In the rows, 128 means zero.
The rows of M fall into several groups, and each row is roughly a mix of its group's hidden directions.
M, 128 rows:
[[156  90 139 106 143 149 126 122 133 122 149 104  77 126]
 [127 174 124 144 131 128 112 133 172 102 126  99 136  97]
 [135 168 109 146  91 147 134 135 162 116 100 150 145 113]
 [ 97 117 135  97 107 100 156 113 118 130  86 155 134 145]
 [121  99 142 125 130 134 182 147  97 137 112 109 134 162]
 [132  92 126 119 132 130 150 117  74 158 124 151 117 155]
 [141 172 117 135 133 124  91 118 172 132 144 143 129  96]
 [128 185  91 160 116 129 136 106 144 144 120 128 147 125]
 [ 87  98 146 102 111  99 104 126 109 124  96 147 136 120]
 [125  95 154 101 167  96 124 126  89 143 146 125 126 139]
 [118 171 122 139 127 117 106 137 172 104 121 106 140  93]
 [116 158 117 141 109 110  83 119 143 115 131 158 157  97]
 [138 170 125 148 132 140 121 132 174  96 141  97 130 107]
 [146 118 170  88 142 115 167 115 146 157 134 138 135 131]
 [128 166 134 130 129 125 105 138 186 102 132 110 139 103]
 [131  77 148 103 118 129 140 129 100 154 130 160 134 157]
 [137 184 122 136 134 135 129 129 184 142 122 145 127 118]
 [121  83 135 102 130  96 140 129  77 138 121 138 145 138]
 [121 141 148 105 168 118 129 111 168 128 147 101  98 152]
 [130 134 125 135 155 143 113 115 162 125 162  85  91 145]
 [125  96 124 105 135 110 125 106  82 162 121 158 115 145]
 [132 180  88 158 118 120 119 101 138 142 132 135 146 112]
 [121  73 158 105 130 115 105 145  96 107 135 135 132 122]
 [138 142 135 132 151 151 173 141 156 153 126  94 110 154]
 [139 132 158 129 162 102 142 143  97  98 148 127 155  98]
 [108 136 117 136 104 107  74 114 129 105 135 156 148 103]
 [113  93 114 111 108 137 123 110 111 166 106 150 102 161]
 [ 78 117 146 115 114 110 114 139 117 110  77 131 131 111]
 [134 132 169 106 152 145 144 163 174 134 121 126 111 138]
 [122 132 135 114 177 117 100 112 139 125 155 104  88 147]
 [118 114 142 111 180 105 102 118 105 120 150 112  96 134]
 [103 101 135 123 112 101  96 133  86 105 123 149 159 122]
 [111  79 145 122 121 126 155 144  79 121 118 122 138 151]
 [141 175  99 154 157 135 135 109 121 129 123 100  98 112]
 [117  79 165  96 127 123 101 147 124  99 130 142 117 124]
 [105 152  95 157  88 148 135 136 159 117 101 115 127 129]
 [137 175  85 160 115 135 136  97 149 142 136 127 124 118]
 [111 116 163  97 120 106 179 124 126 140 102 143 148 132]
 [149 141 127 154 165 140  88 144 124 123 166 105 120 107]
 [129  75 160  97 139 130 102 140 113 108 138 124 101 124]
 [129 173  82 161 106 129 139  96 135 138 127 132 139 121]
 [121 157  79 162  96 128 131  89 119 129 129 134 132 121]
 [126 172 125 147 130 129 115 137 170  97 130  99 136  96]
 [127  85 173  95 151 135 128 158 129 120 126 119 107 140]
 [125 107 145 102 175  97 104 117  95 125 147 124 107 134]
 [130 140 127 130 165 135 115 121 161 123 160  86  94 147]
 [148 109 163 106 114 116 159 133 113 142 120 150 169 101]
 [148 181 117 145 141 137 123 129 172 115 136 100 133 113]
 [100  86 151 120 118 113 143 146  79 120 112 145 144 126]
 [125 110 102 108 121 128 113  96 115 166 115 150  98 164]
 [131 158 103 167  92 163 128 140 160 126 117 125 139 118]
 [150 109 158 110 105 125 168 129 116 140 118 154 165 103]
 [115  94 108 119  98 146 123 112 125 166 114 146 103 164]
 [106  81 129 122 109 113 110 121  75 106 127 143 130 131]
 [149 177 109 146 137 143 120 123 176 121 139 102 122 119]
 [121  85 137 101 125 111 130 122  85 155 120 161 130 147]
 [119  76 153 101 111 119 132 140 107 139 126 161 147 151]
 [151 158 113 162 128 164 145 129 159 117 152  97 118 121]
 [138 170  89 146 132 141 111 109 166 129 134 105 102 125]
 [ 89 146 121 149 105 106 120 133 109 124 109 159 175 129]
 [118 115 145 102 100 114 178 121 129 141 100 151 154 145]
 [121 115  99 143 113 110 148 112  67 132 123 123 156 142]
 [ 84 118 146 135 128 103  85 145 109 116 129 141 165 126]
 [123  87 148  94 125  98 153 124  89 141 119 143 145 135]
 [129  74 134 113 134 116 123 128  77 116 137 100 129 144]
 [143 128 150 112 104 120 161 135 122 139 104 166 171 107]
 [120 159 116 141  88 154 151 121 176 127 103 135 125 130]
 [115 114 151  93 116 107 180 118 136 143 103 139 141 148]
 [106 170  95 157 118 131 118 123 148 121 100  96 120 105]
 [141  92 176 122 127 133 147 147 117 104 163 137 152 123]
 [156 162 117 142 151 149  93 125 164 121 157 118 108 125]
 [149 109 171 113 158 114 140 133  98 106 162 140 142 116]
 [101 158 138 136 129  99 106 150 139 130 120 157 178 124]
 [118 102 118 132 165 117  92 128  91 131 156 108 102 146]
 [154 108 171  89 156 114 151 114 136 144 155 125 129 133]
 [129 138 132 122 171 125  93 113 147 120 158 100  90 139]
 [151 165 115 166 137 154 148 135 146 107 149  95 124 117]
 [126 105 170 133 107 147 141 161 152  95 146 124 154 119]
 [103  85 133 124 104 111  99 125  87 100 132 145 139 121]
 [152 114 161 106 112 118 162 132 117 143 120 157 168 106]
 [129 162 132 130 128 117 102 139 185 101 137 113 145 104]
 [121  94 158 116 137 138 174 160 111 133 113 114 129 158]
 [116  82 144 104 113 108 168 124  94 140 116 133 144 139]
 [120 133  92 164 140 138  79 141 100 110 143 117 116 137]
 [ 96 110 129 132 107  98 106 135  91 111 123 154 167 124]
 [113  81 161 115 126 133 159 156  97 121 113 123 134 149]
 [120  77 146 103 115 122 133 131  96 153 121 161 133 150]
 [127 132 115 153 157 143  87 127 125 112 161  96  93 125]
 [117 136 139 139  98 134 117 153 177  92 137 114 158 111]
 [114  87 115 115 106 142 124 107 110 158 118 149  94 160]
 [122 165  77 161 105 128 130  89 132 135 134 131 128 123]
 [110 173 101 145 127 123 104 116 154 108 110  99 114 103]
 [107  90 158 115 121 111 145 148  84 122 113 148 154 128]
 [156 123 156 114 177 115 100 125 110 119 164 125 120 111]
 [140 184  95 152 133 135 146 109 158 152 129 121 127 129]
 [128  94 157  88 157  91 136 119  96 134 136 133 129 136]
 [156 172 107 161 151 146 145 127 138 121 148  98 118 113]
 [129 100 145 116 175 106 104 130  92 131 160 108 118 132]
 [134 139 129 137  79 153 167 129 165 138 110 135 152 120]
 [151 165 127 143 145 157 104 119 173 124 154 118 106 121]
 [132 149 105 166  86 166 140 142 158 129 121 123 145 124]
 [106 126 108 145  99 108  96 109  91 114 126 160 150 109]
 [ 98 126 139 104 109 104 160 118 115 119  83 161 137 137]
 [ 99 133 101 139 149 130  98 118 136 116 137  97  82 154]
 [127  91 119 130 126 136 153 119  74 151 124 144 111 158]
 [109  84 144 101 124 105 124 127  88 146 113 161 130 137]
 [130 134 119 138 170 132  88 124 131 118 161  95  93 134]
 [119  78 175 102 144 132 128 159 113 119 125 127 116 137]
 [146 110 172 127 145 125 150 153 114 101 164 133 155 112]
 [122  91 153 100 125 118  78 135 129  96 138 144 118 110]
 [143 151 103 167 132 158  92 138 136 109 146 115 108 102]
 [120  70 141 112 123 117 119 133  76 109 129 126 131 133]
 [147  89 128 109 148 106 128 128  69 131 134 112 137 141]
 [138 170 123 130 120 150 142 122 183 134 117 153 104 117]
 [150 122 163 132 154 120 150 147 110  94 167 130 151 111]
 [143 176 101 143 128 130  98 104 164 134 139 134 121 102]
 [125 159  86 165 113 151  94 136 141  99 124 122 117 126]
 [131 173 128 139 134 128 110 132 177  99 131 102 138 102]
 [172 126 133 149 139 154 106 141 135 142 176 110 141 110]
 [132 126 170 105 151 147 142 162 174 131 121 127 107 134]
 [164 125 124 122 135 162 153 116 156 133 138  95  84 127]
 [ 93 130  89 157  82 144 136 135 128 128  96 126 125 139]
 [131 136 137 128  85 150 174 122 168 144 111 136 147 128]
 [130 128 135 119 101 115 150 139 108 136  94 171 173 118]
 [138 187  99 148 150 123 120 112 140 117 122  98 123 111]
 [138 170 124 152 131 145 127 135 171  98 138  95 131 108]
 [127  96 157  89 153  94 138 116  92 138 131 145 130 140]
 [158 153 119 130 147 155 162 122 161 153 130 107  94 136]]
One row of each group comes first, with its name. Which group is each row after those in?
[122 105 125 120 168 108  90 121  91 116 149 116  98 134]  (129)
[145 108 166  99 160 149 137 151 150 133 128 108  94 139]  (69)
[115 180 112 141 133 119 109 130 163 115 105 102 130  99]  (95)

[126 118 103 158  80 145 137 146 100 122 105 144 147 104]  (129)
[129 135 125 132  78 152 168 121 169 138 107 134 138 123]  (129)
[141 175  92 154 121 146 153 103 153 146 125 113 122 131]  (69)
[174 131 129 139 126 157 150 139 160 143 171 125 140 145]  (95)
[124 167  92 161 102 153 114 137 163 114 113 122 127 127]  (129)
[148 178 117 139 143 142 163 129 164 157 118 116 127 138]  (69)
[146 165 127 149 138 157 104 122 174 115 149 113 110 114]  (129)
[ 95 156 125 143 118 101 109 135 116 130 110 165 173 127]  (69)
[111  84 136 103 123 108 125 122  84 151 115 160 129 141]  (95)
[115  85 164  97 106 118 125 143 123 133 116 153 159 142]  (95)
[156 170  98 144 169 124 140 108 106 143 135 114 112 124]  (95)
